Landscape: points and heights:
Q217 (h) 0.99: [102  78 133 117 170 184 108 157  68 102 102 136]
Q402 (h) 0.95: [ 48 152 137 107 112 133 157 130 120 171 117 160]
Q886 (h) 0.93: [ 40 128 117 105 110 124 156 146 104 155 122 151]
Q762 (h) 0.55: [153  84 105 135 144 147 125 159  88  86 146 127]
Q191 (h) 0.92: [154 148 125 150  95  70 115 112 176 149 149  95]
Q950 (h) 1.03: [ 45 102  93 163 103  72 124 136 175 156 130 132]
Q343 (h) 0.87: [196 165 158 146 143 125 107  87 166 142 118 116]
Q768 (h) 0.62: [113 105 151 101 165 195 132 143  77 127  91 146]
Q8 (h) 0.88: [120 173 142 125 145 120 122  93 158 155 138 153]
Q224 (h) 0.95: [210 143 145  95 122 152 121  93 140 104 113 119]
Q48 (h) 0.71: [ 65 138 131  99 115 138 149 130 122 152 118 157]
Q918 (h) 0.96: [209 155 150 101 127 150 122  88 137  99 110 122]
Q258 (h) 0.96: [ 60 165 150 119 136 128 123 102 156 168 119 163]
Q37 (h) 1.06: [136 189 130 125 104  62 131  87 170 170 148 105]
Q253 (h) 0.95: [203 163 162 140 137 130  98  80 163 134 119 116]
Q13 (h) 1.01: [133 194 133 123 128  80 121  80 165 161 146 120]
Q550 (h) 0.96: [116 186 134 125 131  90 125  87 166 164 145 133]
Q370 (h) 0.98: [164 136 154  99 166 188 134 132  71 116 138 142]
Q741 (h) 0.95: [176 122 130 178 103  86  97 130 177 116 139  84]
Q722 (h) 0.97: [107 134  81 164  96  48 123 114 173 152 154 113]
Q913 (h) 0.71: [111 106 156 102 169 196 132 142  74 127  91 146]
Q65 (h) 0.72: [178 161 145 110 149 176 143 111 120 100 120 152]
Q384 (h) 0.93: [109 126  77 166  95  48 120 121 171 146 160 113]
Q627 (h) 0.77: [158 152 152 105 150 191 140 124 102 109 118 155]
Q828 (h) 0.46: [143  68 105 143 127 125 146 178  87  99 153 108]
Q496 (h) 0.81: [178 155 146 152 126 108 123 108 167 147 128 109]
Q261 (h) 1.02: [ 88 155 142  90 141 191 131 116 105 125  91 172]
Q699 (h) 0.69: [ 66  84 111 122 129 139 138 167  89 111 116 131]
Q373 (h) 0.47: [118 147 114 146 117  86 130 123 157 146 158 125]
Q255 (h) 0.88: [160 106 112 181 102  74 111 141 167 122 145  84]
Q90 (h) 0.99: [ 43 136 125  98 111 129 166 142  98 164 117 155]
Q533 (h) 0.58: [136  79  99 149 115  92 145 167 114 111 156 100]
Q592 (h) 0.99: [167  96 120 183  98  72 109 143 167 120 145  77]
Q990 (h) 0.83: [123 135 155 107 149 194 143 130 107 122  89 160]
Q769 (h) 0.85: [ 75  72 114 130 145 155 134 171  72 110 103 131]
Q427 (h) 0.61: [150  99 113 130 148 158 127 154  91  92 136 134]
Q829 (h) 0.86: [126 138  91 158  93  54 109 116 172 140 161 103]
Q690 (h) 0.44: [188 153 144 106 140 168 139 110 124 105 119 143]
Q454 (h) 0.94: [106 147 154 103 146 201 136 125 107 120  84 166]
Q155 (h) 0.55: [106  89  90 142 113  83 139 156 119 128 164 113]
Q198 (h) 0.86: [166 163 151 127 154 159 135 104 140 120 117 150]
Q156 (h) 1.01: [ 29  99 101 164 115  86 123 149 150 158 138 140]
Q976 (h) 0.89: [ 45 135 127 144 112  93 137 126 165 174 128 145]
Q504 (h) 0.69: [127 118 153 103 158 192 138 137  88 123  99 150]
Q821 (h) 0.62: [158  83 105 133 144 145 122 156  85  85 148 124]
Q415 (h) 0.86: [161 117 116 179 102  78 108 136 169 119 142  87]
Q348 (h) 0.63: [145 138 121 158 120  99 129 131 155 129 146 115]
Q817 (h) 1.03: [184  99 118 159 105  97  90 132 162  97 138  87]
Q942 (h) 0.96: [134 167 115 133  93  57 135  96 173 177 153 105]
Q371 (h) 0.68: [198 147 139 113 132 148 127 103 141 115 117 129]
Q815 (h) 0.64: [105  83 131 118 164 182 117 155  70 107 101 137]
Q345 (h) 0.86: [ 52 146 142 133 115 106 143 122 161 181 127 149]
Q615 (h) 0.48: [ 70 142 127 134 113  94 135 125 159 165 142 140]
Q62 (h) 0.35: [114  84 102 139 122 116 148 171 105 100 144 116]
Q968 (h) 0.90: [ 40 108 104 101 118 127 147 153  84 135 122 144]
Q900 (h) 1.03: [176 100 124 176 100  81  97 138 171 114 143  80]
Q84 (h) 0.82: [143 123 104 174 102  69 110 131 170 127 153  95]
Q252 (h) 0.93: [ 59 119  98 161 104  69 123 129 173 152 135 129]
Q202 (h) 0.93: [192 145 150  99 140 174 127 113 106 104 128 135]
Q739 (h) 0.89: [ 97 122  83 167  98  53 120 126 167 147 161 116]
Q77 (h) 0.89: [ 67 122  96 162 105  67 123 128 171 151 145 127]
Q473 (h) 0.44: [ 68 113 100 140 111  94 128 145 136 132 150 131]
Q71 (h) 0.69: [187 162 147 114 144 162 137 104 131 106 119 145]
Q813 (h) 0.88: [194 124 127 107 132 154 117 118 118  93 126 126]
Q16 (h) 0.86: [176 149 152 102 152 186 137 124  91 108 134 147]
Q793 (h) 0.79: [192 127 127 119 129 145 126 117 131  99 123 125]
Q246 (h) 0.86: [141 147 155 104 151 199 137 128  99 110 106 157]
Q219 (h) 0.67: [178 138 138 114 143 165 144 123 119 108 123 146]
Q32 (h) 0.91: [ 52 152 147 132 119 102 145 116 164 183 124 151]
Q209 (h) 0.91: [149 138 156 100 162 193 135 134  82 118 118 148]
Q607 (h) 0.74: [157  81 106 156 111  89 139 159 124 107 146  88]
Q515 (h) 0.97: [114 121 166  94 171 203 129 136  74 126  90 143]
Q254 (h) 0.95: [122 179 123 133 108  65 144  94 169 178 148 115]
Q192 (h) 0.49: [117  97 140 111 161 185 127 146  78 117 102 142]
Q89 (h) 0.86: [117 168 143 123 145 131 124  97 151 151 132 154]
Q274 (h) 0.97: [182  93 110 144 108 102 106 137 144  90 133  89]
Q271 (h) 0.94: [121 137 165  99 160 207 133 133  88 117  92 151]
Q978 (h) 0.75: [104  75 126 122 163 182 113 158  71 101 103 137]
Q547 (h) 0.89: [165  70 105 136 117 106 137 164 103  95 145  91]
Q414 (h) 1.03: [177  98 122 173 101  84  98 141 168 111 141  81]
Q780 (h) 0.94: [180 136 149 101 152 180 129 127  86 110 140 140]
Q479 (h) 0.35: [136  70 106 140 130 130 148 179  86  99 147 112]
Q347 (h) 0.81: [189 166 156 144 146 132 115  91 160 139 119 126]
Q917 (h) 0.80: [158  74 104 148 112  92 143 164 115 105 147  86]
Q326 (h) 0.29: [ 84 135 111 135 114  96 131 133 144 144 149 136]
Q656 (h) 0.91: [125 115  83 161  89  45 110 125 167 147 167 101]
Q405 (h) 0.92: [210 154 151 104 129 148 119  90 142 103 111 121]
Q88 (h) 0.67: [100  75 125 125 160 175 118 160  72 103 102 136]
Q409 (h) 0.87: [154 171 136 132 110  82 124  97 173 164 145 106]
Q898 (h) 0.89: [ 42 145 139 131 115 110 145 129 148 181 127 152]
Q197 (h) 0.75: [127 124 147 106 149 187 143 136 101 123  97 153]
Q695 (h) 0.89: [131 148 102 147  93  55 113 109 177 151 158 100]
Q669 (h) 1.00: [213 133 139 101 117 145 111  95 143  99 115 113]
Q750 (h) 0.82: [126 152 105 147  98  60 118 109 172 153 158 107]
Q110 (h) 0.37: [108  64 108 139 125 126 150 183  89 107 137 111]
Q973 (h) 0.77: [111 131  85 162  99  54 113 126 164 141 168 111]
Q93 (h) 0.98: [169  89 118 169 102  80 113 147 155 115 143  78]
Q66 (h) 1.01: [148 142 161  98 166 196 133 130  76 114 123 144]
Q336 (h) 0.96: [ 62 152 126  80 123 158 145 120  99 150 106 172]
Q74 (h) 0.90: [192 140 148  99 138 172 127 115 107 105 128 135]
Q54 (h) 0.91: [137 154 157 106 151 202 136 123 105 107 100 158]
Q69 (h) 0.93: [135 184 130 125 109  67 132  92 173 174 150 109]
Q553 (h) 0.61: [ 52  97 101 118 114 117 140 157 107 120 131 136]
Q105 (h) 1.04: [125 117 166  90 172 198 126 137  68 125 106 138]
Q867 (h) 0.88: [ 54 115  98 162 107  73 122 131 168 152 141 131]
Q701 (h) 0.81: [167  97 114 165 108  90 118 148 147 103 139  87]
Q567 (h) 0.76: [136 169 134 135 125  97 130 104 163 163 148 129]
Q854 (h) 0.57: [150  87 108 135 146 155 124 157  84  87 139 131]
Q630 (h) 0.87: [107 101 151 103 167 191 138 145  72 134  86 147]
Q112 (h) 0.99: [ 58 163 141 104 133 145 128 107 134 160 115 171]
Q452 (h) 0.91: [112 142 157 105 150 203 136 128 107 119  81 164]
Q802 (h) 0.81: [ 82  67 116 135 149 162 130 171  73 106 101 131]
Q890 (h) 0.80: [117 172 139 127 132 108 131 102 159 163 145 144]
Q608 (h) 0.87: [ 85 153 142 100 134 156 131 108 133 145 108 167]
Q184 (h) 0.81: [178 103 110 126 135 146 114 135 113  81 135 120]
Q288 (h) 0.73: [ 59 150 138 113 118 119 142 122 145 169 126 151]
Q150 (h) 1.04: [139 195 134 120 121  75 118  77 167 163 145 112]
Q966 (h) 0.26: [124  74 106 141 128 129 148 179  93  98 141 113]
Q636 (h) 0.98: [ 50 143 128  92 113 140 162 133  98 160 114 162]
Q313 (h) 0.44: [126 135 125 133 126 123 144 134 135 130 140 137]
Q555 (h) 1.04: [ 45 149 131  99 110 134 163 136 103 165 114 162]
Q60 (h) 0.39: [ 68 115 104 130 113 106 134 144 129 129 142 136]
Q139 (h) 0.87: [ 33  91  94 112 115 114 143 162  89 127 129 136]
Q438 (h) 0.98: [186  90 107 136 109 110 106 136 138  84 133  92]
Q171 (h) 0.89: [188 105 108 128 121 129 105 124 133  80 126 110]
Q946 (h) 0.94: [166  98 116 182  99  73 109 144 165 121 146  80]
Q220 (h) 0.97: [134 148 161 103 157 204 132 129  90 111 103 154]
Q882 (h) 0.45: [101  58 111 140 128 135 149 187  85 109 127 114]
Q822 (h) 0.64: [194 158 150 127 140 144 121  97 149 124 117 129]
Q467 (h) 1.00: [138 194 131 122 121  76 120  80 167 164 146 112]
Q904 (h) 0.93: [116 142  85 159  93  49 123 112 172 153 157 109]
Q911 (h) 0.98: [186 154 154 102 141 178 130 112 103 100 130 141]
Q948 (h) 0.97: [205 155 163 141 132 125  95  85 170 143 120 110]
Q444 (h) 1.01: [174  91 118 166 103  82 109 145 155 108 140  78]
Q545 (h) 0.59: [108  93 143 108 165 188 125 151  74 118  96 142]
Q132 (h) 0.97: [114 150 158 107 147 203 137 123 114 109  82 164]
Q709 (h) 0.96: [129 191 130 124 120  75 127  87 166 166 147 118]
Q484 (h) 0.89: [160 173 149 139 152 130 115  90 159 144 132 139]
Q808 (h) 0.80: [188 131 131 134 126 130 119 118 146 108 124 117]
Q594 (h) 1.10: [113 126 170  91 174 205 126 133  70 121  95 138]
Q320 (h) 0.87: [121 138 157 104 149 201 138 129 103 116  87 160]
Q455 (h) 1.05: [116 121 169  92 174 203 128 135  70 123  96 139]
Q92 (h) 0.97: [203 118 123 119 118 133 100 108 144  88 119 109]
Q812 (h) 0.67: [108 159 114 141 111  74 134 113 167 167 158 127]
Q879 (h) 0.62: [ 50 123 113 149 111  90 126 135 156 157 141 137]
Q871 (h) 0.92: [ 56  70 103 122 134 136 140 173  70 119 116 127]
Q772 (h) 0.95: [205 142 145  97 126 159 123 102 125 100 118 126]
Bottom of the valley:
From each row below, which row is at the bottom of the valley it runs down into?
Q65 -> Q690
Q74 -> Q690
Q155 -> Q966
Q373 -> Q326
Q533 -> Q966
Q184 -> Q966
